In the rows, 128 means zero.
Where one turn sends some rows of the set: a few examples, then the rows asked
Q_105: [140 137 106 151 113 108 103  88 127  96 131 142 167 145]
Q_101: [147 135 115 181 104 113 104 113 159 121 122 127 144 128]
Q_217: [167 145  99 155 125 110 127  86 148 151 127 132 163 153]
Q_362: [150 153 118 157 126 113  77 139 143 123 107 129 148 167]
Q_179: [158 146 125 137 146 116 106 131 127 109 120 140 150 125]
Q_163: [141 156  95 164 147  98  90 103 143 143  98 120 144 139]
Q_207: [169 150  86 166 113 120 121  91 149 126 112 161 155 143]
Q_18: [152 158 135 135 130 130 107 120 161 123  99 135 134 160]
Q_828: [143 137 112 151 120 113 142 115 143 142  94 121 145 144]
Q_229: [175 162  90 154 117  95 111  90 142 117 101 110 148 151]
Q_711: [147 174  93 160 109 107 114  82 150  99 110 137 157 150]
Q_73: [166 161 111 153 131 120 120  93 164 100 135 148 144 155]
Q_617: [170 157  82 177 126 102  98 108 152 115 125 138 150 168]
Q_368: [148 124 123 154 144 118  96 115 148 109 132 120 130 147]
Q_906: [150 159 125 150 125  94 119 125 137 110  97 112 139 131]
Q_418: [160 173 104 124 142 107 108 124 137 123 130 146 153 155]
Q_812: [130 143  98 141 143 120 101 124 117 120 121 129 172 150]
Q_972: [154 145 106 136 142 130 116  91 148 136  96 129 138 123]
Q_572: [144 173 119 141 112  86 115 120 134 120 122 144 155 138]
Q_779: [129 168 113 143 113 120  98 112 143 131  84 126 159 158]
Q_763: [135 145 111 137 122 123 106  95 138 102 110  99 145 135]
Q_298: [181 137 105 145 126 114 110  93 141  97 110 147 135 138]
Q_647: [162 152  97 160 105 120 115 101 145 114 147 130 172 154]
Q_273: [149 146 131 138 101 134 103 128 139 125 116 122 164 149]
Q_452: [148 143 116 150 105  96 131 121 144 124 110 155 133 149]
Q_959: [133 138  95 153 153 115 118 120 142 136 102 129 145 172]
Q_303: [144 142  88 147 111 105 121 122 140 117 103 134 133 179]
Q_949: [149 165 111 176 130 105  85 111 155 124 121 138 153 119]
Q_346: [140 123 109 165 126 113  98 111 132 145 130 125 161 132]
Q_357: [150 142 115 149 122 133  97 126 141 149  97 157 157 150]
Q_379: [147 130 100 166 118 135 112 107 168 112 116 114 132 154]
Q_578: [145 147 107 163 146  96 103  91 150 120 137 142 153 172]
Q_776: [150 168  94 149 145 135  93  98 154 130 119 140 162 126]
Q_333: [154 149  81 124 121 125 119 120 129 127 122 136 158 168]
Q_133: [141 154  83 146 132 146 105  95 158 115 114 112 153 151]

Q_763 goes to Q_346
Q_207 goes to Q_73
Q_105 goes to Q_217
Now these:
Q_362 goes to Q_779
Q_906 goes to Q_812
Q_452 goes to Q_418
Q_379 goes to Q_949

Where one turn sends some rows of the set: a few examples, then the rows asked
Q_393: [142 130 152 138 152 125 120 154 107  99 140 125 106 110 128 104]
Q_498: [152 127 129 157 124 133 141 151  78 129 175 164 120 118 120 110]
Q_840: [132  97 147 144 122 135 140 167  86 116 139 150  88 141 119 119]
Q_789: [137 115 136 131 124 143 127 140  95 102 116 131 134 150 151 103]
Q_261: [120 115 141 145 143 117 127 129 103 114 141 122 124 140 163 127]
Q_443: [158 124 128 139 113 153 137 155  80 109 135 157 131 136 124  93]
Q_161: [143 133 147 147 149 124 106 117 110 121 130 157 117 130 151 120]
Q_470: [151 113 139 159 114 115 124 159  86 129 137 147  83 134 133 120]
Q_96: [144 101 141 151 125 122 144 146  94 134 142 185 123 132 122 126]
Q_317: [160 132 132 128 156 145 120 135  98 141 163 130 100 143 149 104]
Q_356: [168 141 120 157 116 128 123 151  91 115 153 154 129 160 137 106]
Q_725: [140 116 130 127 156 138 122 141 107 134 163 126 113 153 129  87]
Q_358: [145  92 128 129 141 127 142 157 106 139 154 128 127 151 124  90]
Q_757: [157 135 141 155 134 109 110 151  98 118 137 133  92 116 139 111]
Q_103: [142 115 151 145 155 123 137 150 107 102 183 142 141 133 153 115]
Q_269: [134 104 143 139 136 138 136 145 106 116 133 173 138 136 108 103]
Q_389: [169  94 130 130 132 127 151 161  97 148 147 136 120 143 138 113]
Q_183: [164 142 131 152 140 111 129 151  97 109 177 152 137 135 141 100]
Q_607: [150 114 132 154 111 147 128 150  96 111 145 145 126 176 147 124]
Q_484: [134  99 151 147 135 146 137 151 105 106 164 138 133 158 156 130]
Q_399: [130 122 138 161 143 111 135 134  92 132 178 142 116 120 143 130]
Q_908: [133 123 147 136 148 139 113 128 114 106 127 156 133 135 126  98]
Q_740: [179 119 133 130 142 137 139 148  93 148 153 137 105 138 153 122]
Q_738: [150 119 143 156 134 114 125 130  99 137 139 174 112 128 148 137]
Q_816: [127 108 156 131 146 140 137 164  99  99 142 137 104 128 116 108]

Q_484 goes to Q_356
Q_470 goes to Q_393
Now these:
Q_161 goes to Q_269
Q_443 goes to Q_399
Q_725 goes to Q_389

Where one turn sends some rows of the set: a few examples, then the rows asked
Q_30: [110 152 129 134 129 109 111 115 117 136 158 126 134 138 135 119 118 138
 127 116 151 118 129 140 127 116 112 140 145 135 101 110 135 142 122 159
 118 135 123 123 119 152 122 143 140 136]
Q_753: [121 119 111 108 110 149 133 137 108 127 109 120 128 109 129 120 133 114
 156 139 116 146 127 109 140 131 133 132 105 131 143 131 121 139 155 129
 132 114 126 127 147 117 126 114  84 121]
Q_849: [121 131 124 102 116 168 124 135 135 157 130 129 144 128 118 148 138 128
 145 135 115 121 139 137 131 127 119 139  77 139 120 134 118 118 111 124
 125 139 134 135 136 129 111 138 116 116]
Q_864: [115 121 128 138 145 131 117 112 142 140 141 111 120 140 114 148 138 116
 125 119 126 136  96 126 108 124 133 120 117 123 120 146 121 114 121 126
 136 130 112 151 110 138  95 130 106 120]
Q_2: [120 122 138 107  89 120 131 107 134 121 117 144 134 126 126  91 112 120
 129 126 152 106 144 135 137 128 123 160 117 134 108 114 124 147 122 130
 122 108 131 137 125 145 141 145 122 124]
Q_125: [101 154 135 122 138 142 105 133 122 131 136 124 132 154 163 153 143  97
 130 115 117 148 128 124 123 101 140 113 120 112 116 133 110 138 112 140
 150 126 116 128 141 107 119 127 121 136]
Q_604: [140 133 111 106 124 147 133 125 132  94 129 123 147 141 155 127 132 113
 124 113 111 136 137 117 125 102 162 124 138 140 143 134 116 157 132 121
 133 131 112 122 119 104 101 134 109 111]
Q_499: [112 149 132 131 134 108 117 114 135 116 122 133 132 164 147  98 102 136
 128 118 130 118 142 129 139 123 121 143 163 133 121 111 117 135 136 146
 118 134 122 118 132 141 131 142 132 135]
Q_340: [120 122 138 117  90 127 129 102 134 123 121 144 134 126 129  96 108 127
 125 119 152 102 153 138 136 118 128 160 121 133 111 114 124 144 116 135
 126  99 131 133 129 148 126 146 125 128]
Q_16: [121 151 124 124 119 140 108 126 104 135 146 119 121 138 165 147 136 101
 114 124 111 143 119 119 119 113 152 105 135 120 117 134 122 133 112 138
 144 118 116 117 124 103 125 114 128 134]
Q_939: [105 130 138 125 108 126 127 113 116 137 148 138 132 117 115 112 105 117
 120 115 146 112 136 132 127 127 103 159 121 120  99 106 142 148 123 142
 118 124 138 131 133 158 112 150 124 126]
Q_581: [120 123 130 107  92 118 129 109 131 123 128 148 132 129 125  96 110 121
 126 121 159 109 154 138 141 124 126 155 123 137 109 121 130 138 111 130
 132 108 139 136 123 152 136 147 112 128]
Q_167: [129 144 135 132 124 134 118 126 106 124 139 122 131 140 162 155 139 106
 109 125 118 150 121 111 115 104 146 101 127 111 115 131 110 125 126 150
 148 121 110 131 132 125 121 117 126 135]
Q_554: [109 146 126 130 135 108 118 118 117 126 157 133 128 143 136 113 121 137
 122 119 157 120 135 130 134 110 116 134 153 140 102 117 137 135 122 161
 126 139 134 117 124 152 125 146 131 139]
Q_788: [116 137 126 129 143 128 127 121 111 130 129 129 117 143 163 147 145 104
 123 114 116 150 124 106 112 116 151 107 132 110 113 134 112 135 118 141
 151 112 111 134 116 123 116 107 115 128]
Q_63: [119 142 137 119 119 122 142  92 133 104 109 140 147 149 137  88 114 127
 135 138 139 123 157 130 140 121 120 148 149 127 115 117 118 149 127 139
 118 103 127 123 137 127 132 129 129 134]
Q_525: [112 140 137 127 139 140  96 124 136 147 146 121 131 143 116 153 135 105
 140 127 132 131  97 133 127 115 123 124  98 122 123 136 121 111 116 126
 142 139 113 147 141 127 105 143 109 129]
Q_557: [117 115 129 103  99 171 139 137 136 152 141 115 127 123 133 142 136 142
 139 135 111 135 124 123 119 127 133 134  91 148 118 147 128 119 129 129
 119 133 140 115 132 131 117 130 114 122]
Q_923: [143 126 108 110 117 140 128 139 113 118  98 127 139 103 119 117 141 123
 137 150 115 139 147 118 141 132 131 129 104 123 144 131 121 145 152 136
 137 121 113 134 130 120 120 120  93 118]
Q_193: [120 137 132 121 117 122 145  96 129 107 113 147 148 149 123  86 117 132
 124 140 148 121 162 122 142 115 122 142 143 129 122 120 120 138 120 137
 126 101 134 125 141 138 128 133 123 136]
Q_219: [141 121 130 102 102 159 151 133 142 154 137 131 130 120 125 145 133 134
 126 144  99 129 135 125 130 122 129 138  91 140 115 137 130 113 123 133
 129 142 132 134 119 137 115 141 111 128]
Q_532: [113 129 130 133 107 118 119 114 114 135 147 140 131 114 123 114 104 121
 127 109 150 104 138 132 134 124 107 162 127 123 109 107 137 146 123 142
 129 119 133 132 133 161 109 148 124 130]
Q_630: [126 122 106 112 128 140 146 122 132 103 114 129 142 139 155 123 147 113
 134 116 115 133 137 103 117 115 157 126 133 143 138 130 112 156 129 115
 133 134 122 130 107 107  98 114 119 108]
Q_227: [128 110 102 102 129 137 138 130 118 131  95 130 122 111 118 111 143 121
 146 144 118 135 132 112 131 135 135 124 102 136 132 121 126 139 148 135
 135 121 123 145 118 120 113 118  91 110]
Q_775: [128 139 105 118 118 142 127 126 122 104 127 113 147 136 145 117 138 106
 123 121 101 129 123 109 130 110 149 126 138 144 157 131 114 154 131 111
 126 130 120 118 122  91 109 130 117 114]
Q_271: [109 131 135 133 123 144 100 130 137 146 146 105 120 140 110 141 124 123
 130 120 127 145  91 126 111 127 139 122 112 127 139 145 128 116 133 120
 129 127 105 130 134 137 104 130 100 123]
Q_316: [111 153 127 125 134 105 120 119 126 115 123 138 136 169 138  95 104 134
 116 113 133 126 152 124 136 126 125 134 160 132 125 116 117 136 125 139
 122 128 125 116 129 147 136 143 123 128]
Q_648: [106 130 130 133 112 117 125 118 111 130 152 141 134 122 116 114 108 116
 115 112 153 113 142 123 133 128 100 154 130 123 107 114 136 140 120 138
 128 130 147 130 134 163 114 149 120 128]
Q_836: [122 130 133 139 126 139 102 115 126 145 152 112 123 129 103 145 129 104
 121 133 122 131  90 125 121 121 135 123 119 114 120 140 135 109 120 117
 130 129 110 133 132 120 102 128 107 128]
Q_625: [110 152 133 130 119 148 125 125 108 141 144 120 125 145 159 150 135 116
 130 123 115 160 121 111 113 110 149 110 127 117 132 137 117 132 120 141
 146 104 111 118 139 123 117 106 119 141]
Q_673: [128 121 127 111  97 159 133 131 136 158 136 117 131 120 119 139 136 131
 124 137  93 120 129 129 128 133 132 140  92 134 116 144 126 112 111 113
 116 134 131 121 120 125 124 135 112 120]
Q_576: [115 137 115 113 128 144 119 137 134 103 115 123 155 148 145 128 153 105
 138 117 120 132 136 112 132  93 151 129 122 140 147 123 103 159 125 120
 131 133 113 129 138  97 114 128 119 117]
Q_307: [120 113 120 107 120 156 148 128 136 160 127 124 123 125 127 142 138 135
 127 134 100 131 134 126 113 138 122 127  90 138 109 137 124 115 118 134
 129 130 140 141 109 140 108 131 114 116]
Q_328: [116 136 141 125 116 123 135  97 136 111 103 141 137 151 135  86 109 131
 125 135 137 117 156 128 138 118 125 147 145 126 117 112 116 139 130 144
 121  99 126 124 144 135 129 135 129 136]
Q_329: [122 134 108 115 105 148 133 124 132 108 133 114 145 142 156 129 134 114
 148 114 119 141 124 115 126 107 161 131 132 151 159 140 110 150 129 109
 131 125 116 123 123 106 110 116 108 120]
Q_78: [112 147 127 136 131 110 117 117 117 134 153 134 128 135 145 120 111 137
 133 116 144 113 135 134 136 117 108 148 152 133 104 109 134 139 127 161
 125 139 132 118 126 152 117 142 137 141]
Q_750: [132 128 109 104 116 146 133 129 110 131 105 119 127 104 118 109 146 122
 141 153 102 132 134 119 148 123 135 128 107 131 136 131 128 137 141 137
 125 110 122 123 132 101 131 125  89 125]
Q_413: [114 159 130 126 137 102 123 110 122 119 130 135 139 167 146 102 103 129
 127 113 125 126 137 126 134 124 121 139 162 126 121 106 117 143 128 143
 119 126 114 121 129 142 135 141 129 131]
Q_326: [122 130 136 137 126 139  99 118 142 134 144 109 125 132 108 152 121 108
 118 125 126 140 110 140 118 125 132 122 117 117 120 146 129 108 129 125
 130 145 110 146 121 136  98 132  96 123]
Q_456: [126 129 112  92 126 155 125 140 116 133  99 135 138 121 117 120 144 115
 154 138 118 132 146 120 147 110 138 134  93 133 136 113 119 143 134 136
 130 119 118 135 147 109 125 128  93 114]

Q_456 goes to Q_576
Q_557 goes to Q_753
Now these:
Q_604 goes to Q_167
Q_328 goes to Q_499
Q_775 goes to Q_16
Q_864 goes to Q_307
Q_30 goes to Q_939
Q_193 goes to Q_316

Where one turn sends some rows of the set: a few examples, then the rows asked
Q_897: [169 154 164 120 125 112  83 158 131 158 165  91 149 144]
Q_634: [118 148 117 124 103 125  93 150 106 128 133 103 166 147]
Q_407: [138 178 142 138  97 121 120 166 124 145 125  88 177 166]
Q_332: [144 167 125 129  90 133 118 136 128 146 135  90 170 141]
Q_888: [117 147 132 144  99 119 102 171 126 165 130 114 159 168]
Q_835: [132 182 129 145 104 128 115 166 109 138 132 112 164 153]
Q_856: [151 141 161 114 130 105  95 177 119 136 143 103 152 125]
Q_186: [124 158 147 124 103 113 100 161 123 154 155  73 169 179]
Q_595: [176 142 159 136 102 109  72 167 133 148 152  94 147 149]
Q_188: [180 148 163 132 119 112  94 154 130 150 163  94 144 149]
Q_748: [176 151 140 132 136 110  88 179 119 147 158  94 144 160]
Q_205: [162 130 154 131 104 106  82 178 125 131 135 105 148 130]
Q_887: [158 154 171 121 131 102  89 182 124 148 150  95 153 149]
Q_287: [140 190 133 148 102 130 109 161 114 149 142 106 164 167]
Q_238: [129 149 133 117  97 123  98 136 126 156 164  74 164 160]
Q_156: [171 132 150 130  99 112  77 161 131 140 148 100 146 128]
Q_351: [169 149 172 135 125 103 100 179 123 142 150  98 148 157]
Q_915: [161 136 162 127 125 105 107 176 118 129 141 106 147 132]
Q_296: [172 135 152 126 119 115 101 151 124 138 155 103 142 124]
Q_817: [126 143 121 141  93 128  98 148 131 171 142 112 153 158]
Q_293: [134 169 132 134 103 125  81 150 116 151 149  89 168 186]
Q_774: [117 139 123 139  95 124 104 160 126 162 131 117 156 152]
Q_615: [162 141 154 113 124 114  89 153 127 147 158  99 147 119]
Q_380: [136 177 120 141 100 134 114 150 111 139 138 113 161 141]
Q_826: [118 161 133 132 109 117  91 171 106 133 130  98 171 176]
Q_994: [179 144 130 128 132 118  88 161 121 147 163  96 140 144]
Q_416: [134 156 116 127  98 133  83 130 115 145 152  94 163 159]
Q_279: [145 186 124 144  98 137 108 144 118 150 148 106 160 154]
Q_765: [126 151 130 146  95 123  96 160 132 174 141 108 156 174]
Q_547: [166 143 139 130 139 107  95 188 113 135 146 102 146 148]
Q_403: [110 148 142 120 106 109 109 171 114 137 140  83 171 162]
Q_896: [148 179 136 136  92 130 113 145 131 156 139  83 172 164]
Q_791: [115 138 128 114  99 119 108 147 117 138 148  84 166 141]
Q_946: [132 166 130 130  96 124 124 158 121 136 120  94 174 143]
Q_913: [169 136 128 125 135 114  96 171 114 136 151 103 143 132]
Q_533: [167 141 164 136 106 102  78 185 128 139 140  99 151 150]

Q_293 goes to Q_416
Q_238 goes to Q_791
Now these:
Q_156 goes to Q_205
Q_748 goes to Q_994
Q_896 goes to Q_332
Q_279 goes to Q_380
Q_817 goes to Q_774
Q_296 goes to Q_915
Q_897 goes to Q_615

